(in the rows, 128 means zero)
One turn sends every row of this set to another row. A few are shown first. Where does it send the rows asked after them?
k_219: [110 105 101 132 108  79 121 125 121 123  94 142]
k_961: [ 89 109 101 131 103 150 120 132 121 105 125 132]
k_684: [ 94 103 122 130 122 123 101 102 127 117 104 119]
k_88: [103 128 102 140  86 117 148 142 114 140 118 147]
k_199: [108  98 113 149  95 113  88 125 109 120 115 147]
k_466: [120 114 103 122 106  84 120 123 141 114 103 127]
k_549: [ 93 122 113 126  95 157 134 124 122 123 122 125]
k_440: [109  91 116 139 121 135 115  95 123 123 128 117]
k_74: [108 109  99 110  84  91 131 134 130 112 111 136]
k_237: [109 130 119 121 112 119 149 138 115 152 117 136]
k_91: [119 137 107 135  95 120 136 130 123 156 121 147]
k_520: [114 109  96 101 110 125 132 111 118 134  94 145]
k_916: [ 93 132 126 138  91 113 128 128 124 154 132 137]
k_731: [113 113 112 161  94 129  97 131 121 110 123 131]
k_98: [115 100 110 115 118  95 124 135 123 103  99 123]
k_745: [124 105 112 145  96  79 136 125 116 128 105 125]
k_812: [110 108 106 124 105 146 149 107 123 134 136 122]
k_190: [ 85 111 113 118 130 108 116 111 138 120 110 123]
k_76: [123 116 113 154  86 106 145 134 105 144 117 135]
k_843: [113 107 132 140 106 126 120  91 124 147 134 132]
k_920: [ 92 112 120 168  99 113 108 132 118 115 120 128]
k_984: [109 106 123 154 112 138 104 138 102 119 119 132]
k_349: [104 114  95 115 119 133 127 118 114 147 109 158]
k_455: [123  89  95 110 116 122 136  99 123 124 115 129]
k_676: [117 103 119 168  88 105 124 132 109 117 118 121]
k_304: [133  85 104 126  94 125 115 101 116 114 120 144]
k_327: [115 108 115 114  87 118 150 107 137 118 134 121]

k_916 moves to k_199
k_745 moves to k_76
k_349 moves to k_961
Now find these:
k_91 moves to k_731
k_237 moves to k_984
k_455 moves to k_812
k_219 moves to k_88
k_684 moves to k_520
k_304 moves to k_327

One turn sends every row of this set to another row. A few are shown first. Where does it send the rows asked after them?
k_892: [130 126 126 152 116 123 140 125 111 145 157 128 131 125 138 142 125 113
 120 124 118 134 118 142 142 100 169 155  87  95 131 107 100 127 137 129
 128 160 124 107 148 115 128 127 153 164 118 138 121 134 150  96 122 104
 120 134 149 150 105 135 125]
k_627: [163 122 102 129 117 122 106 141 105 145 128 123 131 143 152 109 115 127
 105 122 138 122 118 121 132 104 150 128 116 117 156 100 130 143 126 124
 109 135 126 121 164 110 140 121 121 122 130 129 121 113 107 116 121 141
 111 130 135 151 120 147  85]
k_247: [128 133 111 156 130 134 146 136  89 132 163 128 132 124 128 115 138 153
 123 120 121 104 113 114 132 124 137 122 146 123 108 113 123 105 119 112
 129 152 122 141 128 141 113 138 136 139 109 105 120 146 120  97 118 123
 137 168 112  96 116  96 113]
k_960: [114 118 122 170 115 117 146 130 118 124 159 131 153 144 139 123 121 106
 104 126 141 125 144 160 140 122 149 147  98 100 127 110 110 121 134 117
 146 149 147 107 137 138 121 105 149 131 150 128 137 156 146 102 149 129
 134 126 128 124 133 131 143]
k_910: [134 123 125 151 112 138 142 121 132 133 170 126 155 126 130 118 130 132
 103 103 144 114 137 125 145 138 144 129  96 124 106 143 121 106 133 129
 146 149 113 107 119 138 134 125 134 118 116 103 128 128 132  82 151 142
 136 146 118 105 134 128 123]
k_904: [121 148 118 130 116 133 145 141 121 128 115 112  99 152 121  89 138 153
 105 120 139 106 122 138 147  87 130 110 115 109 146 120 126 130 159 135
 110 126 118 112 144 126 133 123 130 110 126  97 124 130 112 125 134 131
 134 162 114 121 100 120 113]
k_539: [133 130 126 151 127 125 150 135 112 152 161 138 124 116 134 156 127 114
 121 124 117 120 102 138 127 109 167 161 100 102 125 125  91 121 130 128
 132 149 122 110 137 116 131 124 150 156 112 140 143 136 147  95 129 115
 125 140 144 142 106 137 121]
k_83: [128 132 125 122 133 131 160 139  90 134 158 156 102 118 123 122 124 126
 124 123 127 117  97  99 144 117 152 129 137  94 110  98 121 120 110 122
 132 159 127 110 129 124 102 140 146 158 103 116 121 146 138 115 109 114
 125 140 144 130 116 123 115]
k_459: [126 127 111 156 101 134 144 134 108 138 164 120 151 126 123 101 136 131
 104 108 147 111 155 111 149 133 140 117 107 123 109 133 127 103 131 123
 139 160 109 118 121 142 119 130 142 114 129  97 123 132 136  90 142 139
 141 151 115 111 132 129 120]
k_758: [139 129 131 114 132 127 145 127  93 129 163 154 110 127 120 123 125 117
 131 132 116 121  99 109 153 111 132 135 133  92 110 102 114 115 116 124
 129 164 130 106 138 124 120 131 135 176  97 122 113 138 138 119 114 120
 113 141 141 122 118 123 111]
k_766: [152 145 136 123 135 127 125 124  98 151 151 143  99 145 123 119 131 115
 108 157 151 150 105 104 128  79 142 131 126 104 125 102 130 137 158 122
 139 137 125 133 139 138 139 130 108 107 136 118 109 131 106 127 162 123
 134 141 103 115 103 117 124]
k_183: [157 134 132 124 133 130 124 128 105 157 154 153 104 158 139 118 117 111
 123 153 152 155 108 108 133  69 142 123 134 101 119 110 134 134 150 135
 147 151 137 132 138 146 134 129 119 111 134 123 111 128 112 130 161 132
 126 138 118 125 117 108 118]
k_685: [153 123 115 127 113 121 117 142 102 134 118 133 126 134 133 117 106 122
 111 138 146 129 114 110 134 102 152 123 110 108 148  92 128 145 133 113
  99 151 120 108 162 101 133 131 122 123 130 132 111 123 127 123 112 138
 106 125 124 147 129 134  82]
k_368: [132 128 119 181 120 103 126 132 118 113 128 107 140 140 153 127 126 106
 109 140 130 135 124 123 133 104 167 104 122  84 121 111 112 142 164 144
 105 146 131 122 140 125 128 118 128 116 136 128 117 130 141 148 138 129
 110 135 107 135  87 120 125]
k_981: [122 137 123 153 104 134 135 129 115 128 172 137 156 132 120  96 136 139
  99  99 146 119 146 128 143 139 136 120 102 122 110 139 126 116 139 122
 135 153 128 109 121 134 132 128 126 122 131  94 122 127 121  92 150 136
 144 142 119 107 136 128 128]
k_977: [136 137 142 142 121 117 141 142 112 131 128 119 143 154 143 100 121 121
  86 123 143 143 127 131 128  94 138 119 114 116 117 130 128 125 171 117
 121 153 142 115 130 125  95 128 134 123 156 108 125 138 118 141 138 149
 154 110 137 119 113 107  84]
k_112: [150 139 133 135 129 124 141 119  94 139 132 152  95 152 126 119 126 126
 124 166 149 152 108 112 126  69 139 125 137 112 115 110 131 138 150 120
 135 153 125 131 149 130 135 133 114 117 126 123 110 133 120 127 152 129
 123 156 107 115 120 101 115]
k_535: [122 126 129 168 109 118 153 137 110 133 159 116 149 145 134 124 127 112
 106 134 143 118 143 131 131 126 143 152 101 100 118 104 113 118 132 112
 155 153 131 107 133 137 112 116 161 118 155 127 140 155 157 101 145 136
 124 137 129 139 142 131 139]
k_689: [138 143 118 129 134 137 147 138 123 122 130 100  96 152 135  86 142 130
  99 133 142 105 123 142 146  96 137 122 125 119 153 111 129 133 147 136
 114 117 131 103 147 126 135 112 130 113 129  94 127 132  95 128 136 127
 140 144 114 131  92 124 113]
k_354: [143 146 113 142 119 140 133 134 100 128 165 137 131 133 121 113 143 152
 119 120 117 102 104 128 132 130 128 118 144 117 114 122 120 108 128 111
 131 154 133 134 135 138 139 143 134 151 105 109 117 145 118 104 130 123
 129 171 119  89 120  98 118]
k_634: [133 123 131 115 136 136 150 127 102 132 167 161 105 109 129 132 131 110
 125 121 119 107  94 109 142 118 145 128 129 100 116 119 114 112 111 131
 130 156 122 108 120 129 118 134 139 170 101 118 130 138 131 113 114 128
 124 139 132 118 123 130 117]
k_483: [166 130 105 116 115 116 116 149  99 137 131 125 130 137 150 118 116 124
 102 135 145 129 105 112 136  99 147 126 117 124 147  95 140 132 141 110
 112 136 130 128 159 106 149 119 124 119 137 135 121 126 114 127 120 132
 104 125 123 136 126 149  92]
k_579: [141 128 124 166 123 104 125 139 124 121 151 102 141 141 161 128 128  99
 120 138 147 134 113 111 141  99 143  96 132  92 121  97 104 134 164 146
 107 132 133 121 153 128 134 118 124 119 130 114 125 122 129 145 138 132
 109 131 109 131  87 134 125]
k_863: [153 142 127 139 123 121 139 136 120 148 137 108 144 154 156 108 128 117
  92 121 133 157 116 117 133  86 145 112 124 117 133 121 121 114 169 133
 126 145 147 116 135 123 108 123 127 126 148 110 119 146 108 128 139 144
 162 101 134 127 108 112  87]
k_99: [129 122 131 157 119 119 161 130 131 129 168 135 142 138 138 134 119 112
 107 127 141 116 130 149 131 132 149 152 101  99 124 114 107 108 130 120
 151 139 130 100 133 142 125 107 152 129 141 129 144 156 157 101 148 141
 120 123 132 130 140 134 132]
k_449: [135 136 131 171 127 113 122 135 124 121 146 113 138 146 162 124 124  96
 115 140 133 126 117 115 132 103 159 108 138  83 126 107 111 131 151 149
 119 127 139 129 146 137 130 119 121 118 144 113 112 123 123 151 150 138
 108 140 112 134  88 118 138]
k_105: [129 131 118 153 120 120 153 132  98 148 145 122 122 126 131 144 133 123
 111 127 123 129 114 126 137 110 170 156 103  94 116 108  98 140 130 123
 140 157 120 106 143 113 117 129 160 143 116 138 137 137 155  95 125 107
 126 146 153 152 105 142 128]
k_180: [138 127 123 144 131 137 139 129 114 127 170 132 138 122 135 124 138 143
 116 117 116  94 104 125 124 128 131 124 134 128 122 122 119 106 116 119
 139 152 128 133 122 148 129 138 134 145 108 117 129 152 118  96 126 131
 129 161 112  89 129  97 113]
k_474: [151 143 128 116 122 126 135 143 116 148 136 125 148 147 152 105 120 117
  84 117 135 145 123 120 141  91 147 121 122 121 127 136 124 122 156 124
 130 149 144 121 139 133 111 125 122 120 152 109 118 129 109 135 142 149
 154 108 153 125 104 118  79]
k_296: [129 145 114 125 133 134 138 142 124 128 135 105 105 155 144 100 139 147
 110 126 130 100 114 144 151  91 131 123 127 105 145 111 118 136 152 140
 111 114 125 116 154 137 142 112 129 107 133 100 125 119 100 123 128 133
 123 160 121 136  95 117 121]

k_977 moves to k_368
k_99 moves to k_539
k_83 moves to k_247
Now find these:
k_354 moves to k_981
k_579 moves to k_483
k_449 moves to k_627

